Each row of X is roughly a mix of the hidden directions of one of several groups.
X, 95 rows:
[[-16.5   2.4  14.3  -9.8 -29.3 -19.0  37.9   5.0 -28.3 -27.6  29.7  -2.2]
 [  8.7  26.6 -14.4  26.6   4.6   8.9 -37.8  22.6  -4.6  -9.4 -29.4 -31.6]
 [ 11.2   7.7   9.6   3.8  32.5 -16.9 -11.4  35.6  34.8  16.4 -11.1  32.8]
 [-28.6   3.6 -12.2 -28.1   3.4  17.0  28.3   0.0 -47.0 -24.2  -1.3  -6.1]
 [-24.3  24.2   3.1  -8.1  -5.1   3.2 -39.0  32.7  31.2 -10.1  16.4 -22.1]
 [  9.3  -2.5 -18.9  31.8  14.6 -24.6 -19.6 -11.2 -27.1 -37.5  -0.7 -27.9]
 [ -7.0  35.7   4.1  -3.9 -32.6 -15.9  45.0   0.8 -11.4  -8.4  25.9  11.9]
 [ 34.6  -5.4  15.1  22.5  30.1 -36.8 -10.0  20.3  20.2  -3.6  11.7  20.5]
 [-19.9 -53.8   0.6 -23.8 -19.9 -21.1   9.3  -7.6  12.8  18.5  -1.2  19.0]
 [ -4.2   5.6 -16.0  13.0  12.0   7.5  -2.5  13.5  24.1  54.1  22.3 -29.1]
 [ 12.8   6.2  -1.0  28.3  -4.6  -3.4 -45.2  -9.1  26.5  -2.8  21.5 -37.1]
 [ 35.3  18.3   5.0  14.4  31.9 -15.0 -20.2   2.2  -2.6 -39.7 -10.5  23.6]
 [-12.6 -28.1   1.6  32.9  24.0 -29.7  30.2 -31.6 -10.8   6.4  -7.6  10.0]
 [ 26.1 -24.9  -7.0  14.0 -19.0   1.2  26.9 -46.5 -25.8  13.7  -7.7   1.8]
 [-13.6  28.1  -2.4  -7.2  34.4  -2.1  -3.0  48.3 -10.7 -21.2 -21.1  11.9]
 [ 29.0   7.6   0.2  44.9  -8.8   1.0  -3.1 -25.6  17.0  33.8  10.0 -22.8]
 [ 26.5  25.4  38.3   1.8   8.6  11.4 -18.0   2.6   8.8 -41.1  -3.9  23.9]
 [ 21.1   1.3  -0.7  15.2  25.0  -6.8 -52.8  14.8  35.1   0.2   4.4 -10.4]
 [-21.8  37.4  28.1   5.1  19.6  -3.4 -12.1  25.2  35.2 -16.1  15.1  10.8]
 [  8.0 -16.5   0.3   7.5  41.8   1.2 -33.8  19.4  22.7  12.7 -34.6  13.0]
 [ 11.5  15.7  21.7  27.5  35.2 -14.4 -11.4  16.2  41.3  14.4  15.1  11.4]
 [-24.1 -22.9   2.1  -2.2 -23.4  12.5  21.3 -39.3   1.4  24.8  28.1 -22.0]
 [-12.7  16.7   4.9  -7.9 -36.1  17.4  -2.9  15.3 -29.6 -31.0 -37.8  -8.0]
 [-17.0  18.7 -16.7 -24.0  26.0   7.6 -30.9  41.4  26.5   8.8  -4.8   3.1]
 [  8.2  24.6  -3.7 -19.9 -34.3  16.5 -32.1 -20.8   4.9 -39.5  -9.8   6.2]
 [-31.7  21.0  -6.3 -18.0  10.6  39.8 -31.5  10.5  24.5  11.2  -9.7 -16.8]
 [-35.5  20.5  -8.0 -21.1  35.4  32.7 -14.9  20.1   6.9   0.2 -22.8   1.1]
 [ 18.7  49.0  14.1  -6.4 -25.9  12.0  -2.0   3.4 -10.4 -40.9   8.3   5.9]
 [-38.6  28.5  -5.8   5.7  47.2  20.6  -6.4   7.8  -6.5 -15.7 -11.5 -12.9]
 [ 17.8 -20.0   3.9  -1.3 -42.2   3.8  34.1 -34.3  -9.6  25.9   2.1   8.6]
 [-14.9  16.9  12.5  -0.9 -49.3  34.9 -17.5 -13.6   4.1  -6.1 -18.5 -22.5]
 [ 19.0   1.6 -11.2  48.1  32.4 -24.2 -17.9 -15.6  -8.3 -17.5  -4.2 -17.7]
 [ 11.5 -29.4  -3.7 -38.8  -8.4  -5.6   3.7 -27.3   5.5  -6.8  -7.0  47.0]
 [ 35.9 -22.9 -25.2  19.3  22.2 -18.5 -15.6 -10.5 -13.6   1.1 -37.1  11.8]
 [ 11.6 -13.8 -12.1 -49.4   0.6   0.4 -18.1   8.2 -17.3 -40.1   0.1  22.2]
 [ 14.5   2.7 -25.5  35.3  14.0  -3.5 -37.7 -13.3  17.4  16.3 -31.5 -14.9]
 [  3.6  -7.1  13.9 -22.0 -13.2 -12.5  40.1  19.3   3.0  20.8  -8.7  46.3]
 [ -1.4 -34.2  -4.5  28.6  -9.8 -20.9  24.5 -41.0 -22.6   3.1 -19.2  -0.5]
 [-10.6  13.9  25.0 -12.5  -8.8 -14.8  26.2  34.6  27.7  19.6   9.5  34.6]
 [-30.9   1.8  29.4  13.9  26.7 -22.2  12.1  -1.4  27.9  -5.1  38.6   6.2]
 [-10.9  39.5 -24.1  19.7  -5.7   3.4 -19.3  22.3  -7.1  -4.4   3.5 -45.4]
 [ 23.3 -27.5   8.9  -3.3  -5.0 -22.3  32.6 -22.6   9.4  24.5  17.1  35.2]
 [ 17.4  -5.0 -26.4  27.2  22.6   7.1 -42.3 -21.2   3.9   2.7 -24.2 -23.2]
 [-18.2   4.9 -17.7 -16.9  -4.0  19.7 -40.6  17.9  26.7  15.7 -37.7  -1.5]
 [ 39.6   2.0  -5.8  14.4  40.1   9.0 -29.7  23.6 -15.9 -11.7 -14.1 -13.3]
 [-30.4   8.7  -2.8 -15.7 -56.5  -5.5  24.0   2.4 -17.6  -9.6   9.0 -12.8]
 [ -1.2  -6.9 -20.9   8.6  46.8 -11.6 -32.6  27.9  19.4  14.2 -20.2  -0.1]
 [  0.3  -6.8  11.7  30.5  30.1 -34.1  22.8  13.8  14.6  21.6 -16.9  29.2]
 [ 19.3   4.8  -0.5  25.9  25.1 -12.1 -49.4   9.6  29.4  -6.6  10.2 -18.0]
 [ 13.7   7.5  28.2  10.7  30.0 -11.8 -21.1  19.1  27.8 -14.1  41.5  -3.5]
 [ 19.7  33.7 -20.4  -9.5   1.9 -18.5  33.7  36.0 -22.0   3.9   6.1  19.2]
 [-17.0 -11.3  -0.5  -9.9 -43.1   7.0  44.5 -12.5 -17.3  27.5   7.0  -6.3]
 [ 30.9   2.8 -16.0 -31.3   6.6  -0.3  -6.8   7.7 -33.1 -41.5  -9.1  21.6]
 [ 19.3 -23.4  10.1 -17.6 -29.6 -21.0  41.0   1.6 -18.5   2.8   4.7  31.7]
 [-10.4  -4.8  -1.7  16.1  -2.9   2.1  42.0 -12.3   3.8  53.0  20.7 -11.7]
 [-33.8   7.1   2.2  23.9 -33.0  17.7  -0.8   2.8  -4.4  16.5 -23.9 -40.8]
 [-40.3  12.5 -18.1 -15.8 -36.7  26.9  13.1 -12.9 -14.4   9.1 -19.2 -16.7]
 [  5.2  18.1 -18.2  -0.3  25.8  16.4 -26.5  48.5   1.6  15.8 -20.8 -18.6]
 [ 20.3 -31.4  -8.9  12.1  30.8 -39.7   0.0 -10.9  -6.6 -13.0 -17.3  30.5]
 [-37.8 -18.3  -7.0  15.0 -16.2  -8.0   5.3  -6.0  23.9  42.2 -30.3  -2.1]
 [-26.8 -19.0 -31.1  -0.7 -18.9  10.6 -20.3  -5.2   8.5  33.4 -29.6 -26.2]
 [ 20.7   8.7 -15.5  -2.3  38.2  -4.5 -49.0  10.4  10.4 -28.1  -7.1   3.9]
 [ 12.3   3.4 -29.8  10.4  13.3  15.8 -41.0 -14.6  -5.6  -6.5  11.4 -45.0]
 [ 45.5  27.5  -5.6 -17.0 -23.5  29.8 -16.1  -8.2  -2.3  -5.8  25.4 -10.2]
 [-21.4 -27.3 -32.6   3.6  -7.9   9.3  -7.4  -4.5  -9.3  34.9  -6.2 -43.1]
 [ 14.1  10.6 -13.0  -1.4  19.0   8.7 -57.1   7.4  16.2 -21.9 -27.0   0.6]
 [ -4.6   9.3 -15.1 -19.0  16.2  23.4 -55.8  17.3  18.3 -10.6 -10.5 -15.2]
 [-10.4  22.1  -1.8  21.9  12.5  11.4 -44.9   0.8  32.9   1.5  10.7 -33.6]
 [ -8.9  10.0  10.0 -15.1  38.8 -13.6 -23.1  32.9  18.3 -29.2  -3.6  26.3]
 [  1.6  39.7  18.7 -18.5   3.2  15.0 -24.2  36.3  13.3 -31.0  -2.3  12.8]
 [  4.6  29.5   3.0 -21.0  12.0  10.6 -41.1  18.6  26.5 -27.2 -12.5  21.8]
 [ 29.4 -22.0  12.5 -21.7 -26.8   1.9   9.6   2.7  23.3  36.8   0.5  31.8]
 [-41.0 -33.1   8.8 -22.9 -37.9  -3.8  15.8   8.6   5.1  17.1 -14.1   5.7]
 [ 39.5 -30.3 -12.7  20.0  33.1   2.5 -19.0  -1.3 -25.0   1.5 -17.3 -16.8]
 [-22.2  32.2  -9.8  14.1 -38.7  14.3   9.9  14.5  -9.9  15.6  -3.9 -38.9]
 [-23.3 -36.6 -12.1  -7.6  -0.5 -14.7  43.7 -17.8 -31.0  10.2  -7.0   8.0]
 [ 34.0 -24.4  11.7  11.0  13.0  -3.2   5.1   0.1  -3.3  13.0 -45.6  35.2]
 [ 15.5  26.5  -2.7  -2.6   9.0  24.2 -50.9  15.9   5.3 -27.6 -14.8 -15.3]
 [ -7.6 -13.8  -3.4 -33.1 -12.9  13.1  41.3  -2.9 -25.8  11.7 -23.3  30.9]
 [ 55.1  18.2   6.0   1.0 -33.7  16.9  -7.5 -20.9   5.4   3.9  18.5   0.4]
 [ -3.7  -7.1   2.4 -39.2 -31.1  11.7  44.1  -1.9 -22.8   7.9  10.7  18.7]
 [ 44.8 -10.6  10.7   6.3  -9.0   0.2  -0.8 -35.2 -26.0 -36.0  -2.8  11.4]
 [ 23.1 -29.8  -5.8 -29.8  25.2   1.8  11.3   7.3 -26.8  -7.4 -22.5  35.6]
 [ -8.1  -7.2  11.9 -22.2 -15.5  -6.3  54.9   3.1 -27.3  -1.7   1.7  30.0]
 [-14.2 -48.4   4.8  13.5  19.5  -4.4   3.3  -5.4  14.7  41.7 -23.7   3.5]
 [-43.9 -13.5  -0.7   5.6  29.7 -21.6   8.7  34.4  14.2  21.2 -16.5   6.4]
 [-25.9 -22.2  25.6 -12.1 -31.3  -6.9  27.1 -20.9 -14.5 -22.9 -15.6  23.8]
 [-28.2 -22.2  -5.4 -11.7 -43.8  12.8  11.2  -0.3   4.0  38.4  -0.3 -23.6]
 [-31.3   1.7  10.5 -35.3 -36.6  29.9  18.2   9.1   9.6  24.9   2.3   1.7]
 [-12.7 -22.4  35.8   1.7 -27.8 -10.9  25.6 -36.5  10.5  -7.0   5.2  26.4]
 [-18.1 -37.2  -9.8  -0.4 -23.0 -10.8  39.4 -14.9 -18.7  31.7 -10.7  -1.0]
 [-20.7 -18.3 -13.2  12.9 -21.9   1.6  29.2  -1.2  -6.8  51.0  -6.9 -23.8]
 [ 12.3  -7.0 -23.6 -12.8  37.6 -16.5   5.8   7.8 -37.4 -31.7 -15.0  19.6]
 [-23.9 -15.0 -10.8 -23.6 -39.7  12.2  29.9  13.1 -19.9  28.8 -11.3 -10.0]
 [ 26.2  -8.4 -32.2  10.1   7.8   3.1 -40.0   0.2  -7.8  -0.4 -44.7  -8.7]]
Here is one row of each group, with its name. Which group are the others in?
[ -3.6   5.1  -6.4  -4.8  38.3  14.6 -36.4  40.6  20.0  13.4 -18.2  -6.6] : <58>
[-38.2  20.7   3.4 -23.1 -24.5  12.1 -16.8  21.6   5.5 -21.1  23.3 -27.7] : <83>
[ 11.1  31.5  21.0  52.4   3.3   1.7 -21.1 -11.2  14.6 -13.4 -13.9 -15.5] : <33>

[ -5.4  29.0  -2.1  -9.1  21.3  -2.6 -37.0  26.2  34.6 -13.7 -17.9  23.1] : <58>
[-35.8  11.4 -18.2 -23.1 -26.6  12.8  21.5  22.2  -0.8  33.9  10.4 -18.8] : <58>
[ 48.6   4.9   3.7 -10.9 -28.6  13.9 -28.9 -24.9  10.9 -14.4  19.9   0.0] : <33>
[-20.2 -33.3   2.9  34.7   2.2 -14.7  24.5 -10.9   0.2  40.9  -9.5 -16.5] : <58>
[-19.2  19.0 -19.8  20.5 -10.8  12.4 -39.1 -12.3  11.9  -2.4  -4.3 -45.3] : <83>
[  7.5  -0.4   3.2  -0.1 -60.9 -23.7 -11.0  12.0  25.5  11.0  16.7  -7.5] : <83>
[-17.9  20.3  14.7   0.5  27.2  -6.8  27.9  10.9 -27.3 -37.7 -16.6  25.3] : <33>
[-41.6  15.8   3.5 -14.6 -21.2   9.4  46.4  -2.9 -27.5  -6.7   1.6   0.3] : <83>
[  5.1 -32.6 -14.9  -9.3 -31.5   0.7  28.1 -18.9 -17.4  31.3 -27.2  12.2] : <58>
